One turning vector, and how many steps it has turned
The counts run from 0 to 198.
[-11  -8  -5 -13 -12 -10  11   1  10 -18   8  11  -5   2  -9  -4   3 -17
  -8  -3 -10 -16  -8   6 -14  -8   5 -19  -9  13   2   7  -5  -3  17  -8
 -20  19  -1  -2   4  16  -7   6  -5   8 -10  -4   5   0   3  -5  14  -5
   5   6 -10   0  -3  -1 -10  -6  -6   5   6  11   6  -7  -4   3 -10 -24
 -11  -1  -9 -13   5  26]  161
[ -6  -5 -16   2  10  -3   8   6  -1 -13  22   6  -2  -4  -5   4  -2 -19
  -7 -17 -10  -7   4   3 -18   4  -8  -4   4  -2  11  -2  -2  16   9  -7
   5  11   9 -20  -6  10   3  17 -21  12  -6  -8  -6   6   7   0  26  -1
   5   1  -4  -3   0  -1 -14 -13  -1  -4   1   9  11   1  -1   2 -25   1
  12   7 -14  -9   4  21]  20
[ -7  -9  -3 -10 -12  -4  18  -6  16 -18  15  14   5   1  -5   7   3 -16
  -7   0 -10 -11  -6   6 -15  -2  15 -19  -2  14   2  -1  -1 -16  18 -12
 -23  12   7  -5  -6  23   0  11  -1   7 -10   4  15   1  -3  -7  24  -2
  -1  -2  -7   1  -1   3  -4  -5  -7   3   7  14  12   0  -5  -1  -3 -13
  -8   6  -3  -4   4  25]  58
[-21  -8 -15  -4 -11  12  13  -3  16 -21  11  27   4  -7  -9  -2  -5 -13
 -12  -3 -14 -17   6  -4  -6   6  14  -9  10  10  -7  -6   9  -5  13  -6
 -12   1  14 -16   5   0 -12  20 -11  12 -10   0   8  10   5   2  13   0
   0  -3 -11   1   1   0 -14  -6  -8  -3   8  15   2   8  -3   0  -4   2
   4   5  -9 -11   2  16]  133
[ -9  -1  -4   0   8   8  10   7   4 -22  15  -1  -7   4  -3  -1  -8 -10
 -14 -18 -10  -5 -10   7 -25  -2   0 -22  -2   8   6   2   5  -3  17 -11
 -10  15   0   0   3  14 -12  17 -16  13  -1  -6   0  10  17  -3  25   3
   6  -1  -5   0  -7   6  -3 -13 -24   2   0  13   1  -3  -4   3 -10  -1
 -11   5 -10   4   0  22]  158
[-18  -8 -14  -3  -4  -3   2  16   2 -14  18   0  -2   9 -16  -2  -4 -18
  -5 -13  -6  -9   1  14 -19  10   0   2  -7   4  -4  -8   4   7   4 -11
  -5  20   5 -12   2   0 -13   5   1   7   5   8   2  -3   6  -5  27   0
  11  -7 -12  -4 -19   3  -2  -7 -17  -1  24   3   3  -9 -13  -1 -13  -3
  -1  11 -12  -9   3  27]  90
[ -3  -7 -18  -3 -15 -12  11   6  13 -22  15   8   7  -1 -10   6   7 -15
  -3 -13 -10 -15   2   7 -16   1  -3  -4 -14   4  14   0   0  -3   7 -10
  -9  13   6 -10  -6  11   9   0  -2   1   5  -6   3   1  -9  -3  34 -10
   3  -4 -10   1   1   0  -9  -7  -1   4  17  18  12  -8  -5   2 -11 -10
   1   6 -12 -15   3  21]  68
[-13  -9 -10  -3   1   0  13   2   8 -13  15  16  -3   6  -4   2  -9 -20
 -16  -5 -11  -5  -1  -3 -12  12   6  -2   6   7  -3  -3   5  -4   8 -10
 -12   3  11 -10   0  12   1  18 -20   9 -11   3   7  -3   5   7  21   5
  10   3  -4  -1  -5  10  -6 -11   0   7  13   4  12  11  -6   2 -32  -1
  15  11  -8  -3   2  20]  186
[-18  -4 -15  -4   4  -1  10  -2   6 -17  12  11  -6  12 -11  -4 -14 -16
 -10 -12  -4  -8  -4   4  -9   2   5  -3   4  12  -3  -2  10   5  12  -5
 -12   9  14  -1   6   1  -9  15 -22  16   0  -4  -1  -2   8  -4  24   9
   4   3  -1   2  -9  17  -6 -10 -11  10  18   5   2   2  -6   6 -16   2
   7  15 -12  -2  -7  18]  83
[-16  -2  -8  -4   2   1  13  18  -1 -16   5  11   2   4  -9   1   1 -20
 -10 -16 -17  -8   2  -3 -28  12   6   0 -11  -4  -3  -3   4 -10  -1 -22
  -8  14  12 -10  -5  10  -7  12  -2   4   2  -3   6   4   2   3  29  -4
   8  -6 -12  -6 -12   8  -2  -8  -9  -7  22   4   9   2  -8  -7 -17  -1
   8  11  -7  -1  -3  15]  188
[ -1  -7 -17   1  -4   5   4   7   5 -26  17   2   0  -3 -12   5  10  -7
 -14 -24  -6  -5   2   9 -13   2 -10  -3  -3  -6   9   2  -4   3  10 -22
   5  11   4 -14  -5   8  10  12 -15   6  -4 -10   5   3   3  11  34   2
   5   3  -5   1  -7  -7  -2   0 -13   4   1   6  10   1  -3   1 -18  -5
   3   8  -9  -8   3  20]  118
[  0  -4  -1  -3   3  12   7   3  11 -20  18   3  -1   1   0   0   0  -4
 -12 -18  -4  -6  -4   9 -23   3   4 -18  -4   3  10  -2  -1 -12  14  -7
 -10  14   5  -3  -7  15 -10  19  -7   8   0  -4  11   8   5   4  31   3
   1  -3  -3   1  -4   5   8  -1 -17  -1   3  19  12   7   3  -2  -9   7
  -1   8  -5   5  -2  25]  55
[-14 -17 -18   1 -11  -2  15   8   0  -5   9  18  -1   3 -12  -5   4 -13
  -6  -5 -21  -7  -6   1   4   1  -1  -4   1   9  -5  10  10   1  13 -18
 -12  16   6 -11   6   5 -10  21 -11   2 -12   1  15   6  -2   6  13   6
  16   6 -15  -9  -7  -2  -6 -12   0  -1   5  11   8  -1  -4   3 -15  -3
  -1  13  -8 -17  11  20]  41
[-17  -7 -19  -1  -8  -4  17   5  10  -3  11  19   4   2 -12   1   5 -22
   1  -2 -18  -9   0   5   1  -3  -3  -7   3   4   4   8   7  -1  13 -11
  -9   8   4 -12  -4  -1   1  19 -15   9 -12   2  13   7 -13  -7  20  -5
  13   3 -12  -9  -4   5  -9  -8   5  -7  11  15  15  -5   0   4 -13   8
   4   9 -11 -19   9  20]  196
[ -6 -12  -7 -12  -3  -6  10  -6  12 -17  14   9   4  -7  -5   6  -7 -22
 -14  -2  -9  -8  -1   4 -16   0  16 -15   4  14   1  -9  -4  -6  17  -2
 -21  11   5  -7 -10  18  -8   7  -7  16 -12   3   6   0   9  -6  17   5
  -6  -2  -4   0  -3   8 -14 -11 -19   4   2  16   9   1  -1   3  -4 -16
  -4   0  -4  -2   5  28]  7
[-14  -4 -10  -9  -6  -3   4   4  11 -11   5  13  -4   1  -6 -12   0 -22
   5  -8 -16 -16 -10  10 -13 -11   2 -27  -1   2  -5   5   6  -1  15  -1
 -28  12   3   4   0  12 -11  18  -9  16  -5  -5   5   7   3 -12  13  -1
   7   4  -5  -5   2  -1  -8  -8  -1   1   2  20   7  -3   2   5  -9  -1
  -3  10  -1 -18   3  18]  155
[-10 -10  -5   1   4   3  16   6  10 -24  17   2  -2  -9  -9   7  -2 -14
 -13 -16  -6  -3   7   3 -21   0   7  -6   1   9  10   1   5   1   8 -10
   8  10  -1 -18  -2  14   9   7 -14  10  -8 -12   0   5  13   6  27  -3
   9   4 -11   1 -11   5  -7 -17 -10   0   2   9   7  -2  -4   4 -15  -9
   5   3 -11   2  -2  24]  14
[-27  -7 -16  -4 -12   7  24   5  15 -19   9  18  -4   1 -17  -6 -11 -13
  -5   2  -4 -12   3   3  -6  -4   9  -9   1  14  -4   6   8  -8  15 -13
  -5  12   3  -8  10   3  -8  10 -13   8  -9  -1   7   6   2   0   8   1
  12   5 -17  -2 -13   6  -8  -7  -4   4  11   7   2  -4  -6  10 -16 -11
   1   8 -12  -8  -2  27]  87
[-11  -4  -4  -7   5   0   9   1   2  -8  14   3  -3   2  -5   3  -7 -13
  -7  -8 -13  -4 -10   1 -18  -6   5 -24  -2  11   1   2   0   1  22 -11
 -16  11   1   0   0  21 -13  20 -14  12  -6  -2   6   8   9  -8  20   9
  10   0  -1   1  -3   9 -12 -14 -19   2  -3  15  -3   0  -5   0  -7   0
 -11   2  -4   5  -1  27]  157
[-16 -13 -15   2  -8   0  10  16   8 -12   6   8   5  -6 -16  -9   7 -16
   5  -7 -18 -12   3   6 -15   2   1  -7   1  -1  -6  -2  10   1   3  -7
  -6  13   4 -24  -4  -2  -8  14  -2   7   0  -1   5   6   4  -9  22  -7
  12  -5 -14  -5 -12 -11  -9 -10  -4 -15  15  17   9  -9  -6  -3  -2  -1
   3   5  -7 -25   8  17]  143
[ -4   0 -16  -5  -8  -1  13   0  12 -22  11  14  11 -11 -17  10  -9  -9
   3  -7 -13 -15   8   3 -19  -9   0 -10   4   7  13   6   4  -6  17 -11
  -8  13  11  -2  -5  -1  -8  12  -7  13   2   2   4  17  -9  -8  18  -6
   4  -4  -7  -3   1  10 -15 -13   2   3  -1  17  -3  -2   3   3  -3   5
  -2   3 -13  -7  -9  25]  75
[ -5  -5 -12 -17 -10   2   7   5  13 -24   7  13  -2   1  -1  -7   2 -19
  -9 -11  -9 -19   3  -6 -24   4   7  -5  -7   6  -2  -4   2  -8   5  -9
 -13   6  10  -6  -6   3 -13  13   9  11   1  -3  -3   2   4  -8  28  -1
 -10 -11  -3  -2   0  -2  -6  -2 -18   0  21  10   1   3  -5  -5   0  -1
   5   4 -12 -17  -3  16]  131
[-18  -8  -9  -3  -7   2  17   4  10 -16  10  14 -10   6  -8  -6  -4 -10
 -14  -3 -12 -11  -3  -2  -1  -3   7 -12   0  17  -7   8   2  -5  14 -20
   3  11   2  -5  11   7  -8  22 -13   8 -16  -1   6  -1   0   7  15   8
  10   8 -10  -7  -9   4  -4  -4 -11   6  15   6   6   2  -9   7 -19 -13
  -1   8 -16  -8   9  26]  36
[-11   2  -7  -9   8   7   7   8   1 -10  11   7  -5  11  -4 -10  -3 -16
 -11 -19 -13  -7  -2  -2 -21   1  -2  -8  -2   6   2   3   6   3  11 -14
  -9   7   9   2   2   8 -13  22 -14  11  -2  -6  -1   2   3   2  23  12
   8   2  -1  -4  -3   4  -4  -7 -14   4  20   4  -1   8  -9   0 -17   5
   7  13 -17  -3  -5  18]  32
[ -5  -7  -9 -16 -11  -2  10  -4  18 -22   9  12   0  -4  -5  -5  -1 -19
  -7   0  -9 -16   4   5 -15  -1  11 -13  -6  15  -5  -3   2 -11  14  -2
 -29  16   4  -2  -3  18  -6   8  -8  13 -10  -5   4   0   1  -7  15   0
  -5   0  -2  -3  -3   6  -7  -3  -6   5   5  19   8  -3   1   3  -5 -13
  -1   1  -4 -15   0  20]  6
[-12  -8 -13  -2   5   5   7  10   2  -8  14  -8   2   0 -16   2  -4 -17
  -9 -16  -9   1   5  11 -11   4 -16  -3  -2   1   0   3   7  11   8 -12
   1  17  -8  -9  -5   2 -13   9  -8   8   3   2   8   8   2  -6  20   6
  14  -2  -8  -9 -16   5   1 -12 -23   1   6   9   2  -6   0   1 -15   7
   0  19  -8  -3  -2  29]  95
[ -4 -11 -19   3 -13  -7  14   2   8 -15  16  13  14  -6 -17  14  -5 -13
   0  -3 -15  -6   3   4  -6  -2   5  -6   9   5  13  -3   0   6  17  -8
  -4  12  11 -12  -4   1   2  11 -10   7  -4   8   5   6  -6  -6  28 -11
   3  -2 -14   1   0   5 -19 -15  -4  -5  -1  16   4  -6   1  -1  -4   1
  -6   0 -15  -6   8  29]  70
[ -6  -4 -12   1   3  -2  11   9   7 -21  21   2  -8  -5  -5   0   8 -19
 -12 -19  -3 -11   8  11 -23   1  -2  -4  -5   2   6   0   5   1   0  -7
   3  12   2 -17  -1  12  10  10 -11  11  -7 -16  -7   2  10   3  29  -7
   9   2  -5   2 -11   0  -4  -5  -3   1  11   8  15  -6  -6   3 -20 -11
   5   9 -11  -6  -2  17]  15
[-18 -17 -21  -3  -1  -2  12   1   3  -3   9   4   4  -9 -11   3   0 -22
  -9   1 -16  -4  -2  -1   0  -3  -3 -12  11   8  -4   3   4   8  14  -7
  -7   9  -6 -16  -9  -1  -2  18 -17  13 -10  -3   4   6  -4  -9  27   8
  15   5 -12  -7  -5   5 -11 -18  -2   0   6  12   6  -4  -3   5  -7   7
   2  10  -8 -14   3  19]  145
[ -4  -6 -16  -5  -6   2  21  -5  16 -21  15  16   5 -10  -9   6 -13  -6
  -2  -5  -6 -14   9   6 -12  -6   5  -8   8   9  11   6   3  -3  18  -7
   0   9   9  -9   0   0  -5  11 -15  15  -4  -2   0  12  -6  -5  21   0
   4   5  -1  -4  -5   9 -12  -5  -4   2   0  16  -3  -4   2   7  -7  11
   2   3 -21  -4  -6  29]  76
[-19   0 -11   1  -9   1  24   4  13 -15   3  14  -2   0 -11   1   5 -14
  -6  -4 -18 -10   4  -1  -7   1   7  -2   0   5   1  14  11 -16  12 -16
   0  10   1 -14   5   3  -3  11  -6   7 -10  -2  10  11  -8   4  17  -9
  13   2 -19  -6 -11   4  -5  -2   6  -6   7  13   8  -5  -7   3 -18  -3
   4   9 -14 -10   2  24]  190
[ -7 -14 -12  -1  -6 -13   2   9   4 -15   8  12   0   4 -12  -3   6 -17
  -6 -12 -24 -13  -6   1 -18  -5  -5  -9 -18   0   1   8   5   8  16 -16
 -25  25   3  -6   1  13  -4   6  -6   2   0  -7   3  -1   2   1  17  -5
  11  -1 -11  -2   0  -2 -14 -13  -3   7   2  11  11  -6  -3  -3 -11 -15
  -4   9  -3 -20   3  19]  166
[-14  -8 -15  -5   3   4   8   3   4 -11  15  16 -12   9  -1  -9 -12 -18
 -13 -12 -13 -11  -3  -4 -12   3   5  -8   2   9   1   5   4   5   9  -8
  -8   7  11   1   5   9  -8  23 -22  13 -14  -3  -2   5   2   1  18  11
   4   4  -1   2   0   5 -11  -9 -12   9  10  10   0  12  -8   5 -20   3
   6  12 -15  -4   0  21]  31
[ -9 -13 -10   0   0   4   3  11  -7  -4  13  -3   4  -2 -13   1   0 -13
 -17  -9 -17  -1  -3   5 -10   8  -8  -4  -3   4   0   5   3  -1  11 -22
  -2  21  -5  -4  -9   5  -8  18  -9   4  -1  -4  11   3  -2   6  28  12
  13   1  -5  -4 -10   5   2  -9 -19   5  12   6   7   5  -9  -1 -14   4
  -1  17  -8  -5  12  23]  43
[ -2  -3 -13  -8  -3   3  10   0  10 -17   4  16   4  -7  -8   5  -8 -20
  -4 -11 -18 -15   6  -2 -26   0   3  -4  -4   5   5   8   5 -12  16 -11
 -18  22  10  -1 -10  12 -11  10  -1   5  -3   4   4  11  -7   4   9  -6
  -7  -8   1 -11   0   7  -9  -6   2   3   1  14   4   7  -1  -5  -6  -3
   3   6 -10 -12  -8  29]  178
[  4 -12 -15   5  -3   1   5   0   0 -14  22  13   4  -7  -6   4 -10 -13
  -1  -7 -12  -8   6   5  -8   4  -1   4  11   7  12   5   1   5  15  -7
  -4  10  11 -18  -4   8  -9  14 -15  18 -14   5   2   8  -1  12  15   1
  -6   0  -3  -6   0  -1 -12  -8 -11  -4 -11  17   7   4   2   3 -15  -2
   3   5 -17 -15   6  33]  174
[ -3   2  -6  -3   2   6  -1  13   8  -8  15  -2   1   3  -2 -11  -4 -14
  -4 -15  -6  -9  -2  15 -26  -1  -1 -19  -1  -1   3  -4   1   9   8   4
 -14   9   4  -7  -4   7 -15  20 -10  15   2   2  -1  11  10 -11  28   5
   1  -6   3   3   0  -7  -7  -4 -22  -2  10  21   5  -2  -2  -1  -7   9
  -3   4  -8 -11   1  23]  153
[ -8 -14  -7   5   0   0   4   7   0 -12  17  10  -2   3 -11   1  -3 -11
 -11 -10  -9   0  -3   7 -13   0   9 -13   1  13   3   0  -1  10  13 -10
  -1  14   5 -11  10  14  -8  17 -11   4  -5   1   5   2  17   4  25   4
   7   1 -10   7  -5  -2 -12 -14 -20   3  -2   8   3  -1  -4   1 -14 -17
  -7   0 -10  -1  11  36]  163
[  5  -9 -16  -7  -8  -7  -1   7   6 -17  16   1   1   1  -9  -3   2 -16
  -4 -11 -10 -15   2  10 -19  -2 -12   2 -14   2  12   9  -1   3  10 -10
 -15  25  -2  -7  -4  11  -1   6  -1   6   3  -8  -6  -3  -2   7  23  -4
   2   2   2  -6  -5  -5  -3   0  -6   5   8  15  10  -3   0   4 -15 -14
   2  11  -9 -24   8  23]  171
